In the rows, zero is written as 128.
Each path below is one point turned by a fixed rotation once a step. After each direction that follows a path, write how fast that rotation turns it, in degrees a step (0 if it stays still).
Each turn is a multiple of 5 degrees from 10 to 175, or 0.
Each row of a path follows its step; steps can be skipped.

step 0: [117 132 123 130 125 116 128 120 127 114 119 131 122 134 127 122 137 126
 139 128 121 127 125 136 126 121 126 131 122 116 131 122 121 133 129 129
 131 118 118 131 121 125 128 139 140 127 119 130 131 132 123 115 131 133
 121 124 121 136 132 131 125 127 118]
step 1: [130 132 131 125 116 135 129 114 123 127 130 134 128 136 127 131 126 134
 131 139 129 125 126 144 121 124 131 127 129 134 135 124 120 131 127 130
 135 129 139 125 121 123 130 124 141 127 133 118 132 124 123 137 118 129
 127 127 137 143 139 132 127 118 125]
step 2: [122 129 121 128 126 124 127 122 128 130 123 127 118 127 133 128 122 135
 129 130 131 120 125 134 127 125 129 118 131 125 117 126 134 146 133 129
 125 127 126 132 135 136 135 125 137 143 134 122 129 133 133 126 130 131
 123 127 149 116 132 133 116 121 124]
step 3: [126 141 132 132 112 125 126 135 128 125 120 124 128 125 136 131 129 141
 136 137 114 124 120 128 132 126 126 139 131 130 126 131 126 131 127 129
 118 130 117 132 133 127 126 127 130 118 130 130 142 136 121 123 133 125
 113 120 134 133 137 135 128 131 124]
step 4: [112 130 130 120 128 131 135 130 121 127 122 129 129 128 125 129 126 132
 125 128 137 121 133 142 125 135 140 133 124 139 133 122 121 135 126 127
 128 125 121 133 116 127 120 130 136 137 122 119 131 134 116 131 139 139
 121 122 122 132 139 132 124 132 122]
step 7: [121 137 126 120 109 127 125 126 128 138 123 126 133 131 130 138 128 123
 136 133 130 133 129 141 125 126 133 128 131 128 133 130 132 122 133 132
 123 123 133 133 126 129 122 123 137 127 128 126 132 128 115 135 124 131
 119 126 138 144 129 136 125 143 138]
step 8: [116 131 122 117 128 121 124 124 128 131 123 120 127 131 131 130 121 132
 129 135 124 114 132 136 128 116 126 130 130 130 123 120 140 126 126 135
 132 125 126 139 124 136 132 139 140 142 119 124 126 135 124 118 129 140
 134 134 128 127 126 133 129 122 121]
step 10: [119 138 126 131 126 123 136 122 120 133 127 126 125 127 125 127 127 133
 131 134 134 122 119 142 120 137 135 122 136 121 134 120 110 140 124 135
 133 134 132 137 120 132 119 121 133 135 127 121 129 125 129 128 119 129
 126 124 139 130 135 131 122 127 129]
step 11: [120 134 132 125 116 125 121 121 127 124 118 124 114 124 131 131 137 127
 131 129 118 132 118 131 120 124 131 121 139 129 123 139 144 136 131 125
 129 127 129 133 128 138 132 127 140 128 128 127 142 134 125 133 128 136
 128 125 137 122 133 132 125 131 120]
step 12: [131 129 130 125 113 128 130 126 121 126 127 126 130 133 135 119 127 136
 121 143 118 116 124 132 133 123 131 131 122 132 134 131 125 136 134 132
 119 129 112 138 120 125 133 128 135 128 118 124 129 135 125 123 141 124
 121 130 124 132 136 130 126 118 118]
[129 128 128 128 127 131 128 129 128 129 129 130 128 125 127 126 130 128
 126 128 128 128 127 127 128 127 130 128 130 129 127 129 128 131 126 127
 127 131 124 130 127 128 127 125 125 128 129 128 129 129 127 129 133 129
 132 127 129 127 132 128 129 130 126]
45
[128 129 127 128 126 128 129 130 127 130 130 129 130 131 125 129 128 128
 130 126 130 129 131 128 129 126 130 126 127 127 127 126 130 125 128 128
 128 125 127 129 128 130 127 128 127 129 126 131 128 129 127 126 130 128
 132 129 129 130 127 130 131 129 132]
40
[131 130 130 130 124 127 127 128 129 127 131 129 129 126 131 130 128 128
 129 130 126 128 126 131 129 127 127 127 130 130 129 130 127 127 126 129
 128 129 130 124 130 129 130 129 126 129 129 129 131 128 127 130 128 127
 129 128 126 130 129 129 131 130 130]
170
[126 130 128 128 128 128 127 128 126 127 128 127 127 126 128 129 128 125
 126 127 128 126 131 130 123 127 129 129 128 130 128 130 131 129 128 128
 127 126 127 127 127 127 129 129 127 125 127 128 127 128 125 127 129 126
 130 128 125 132 127 129 128 126 124]
95
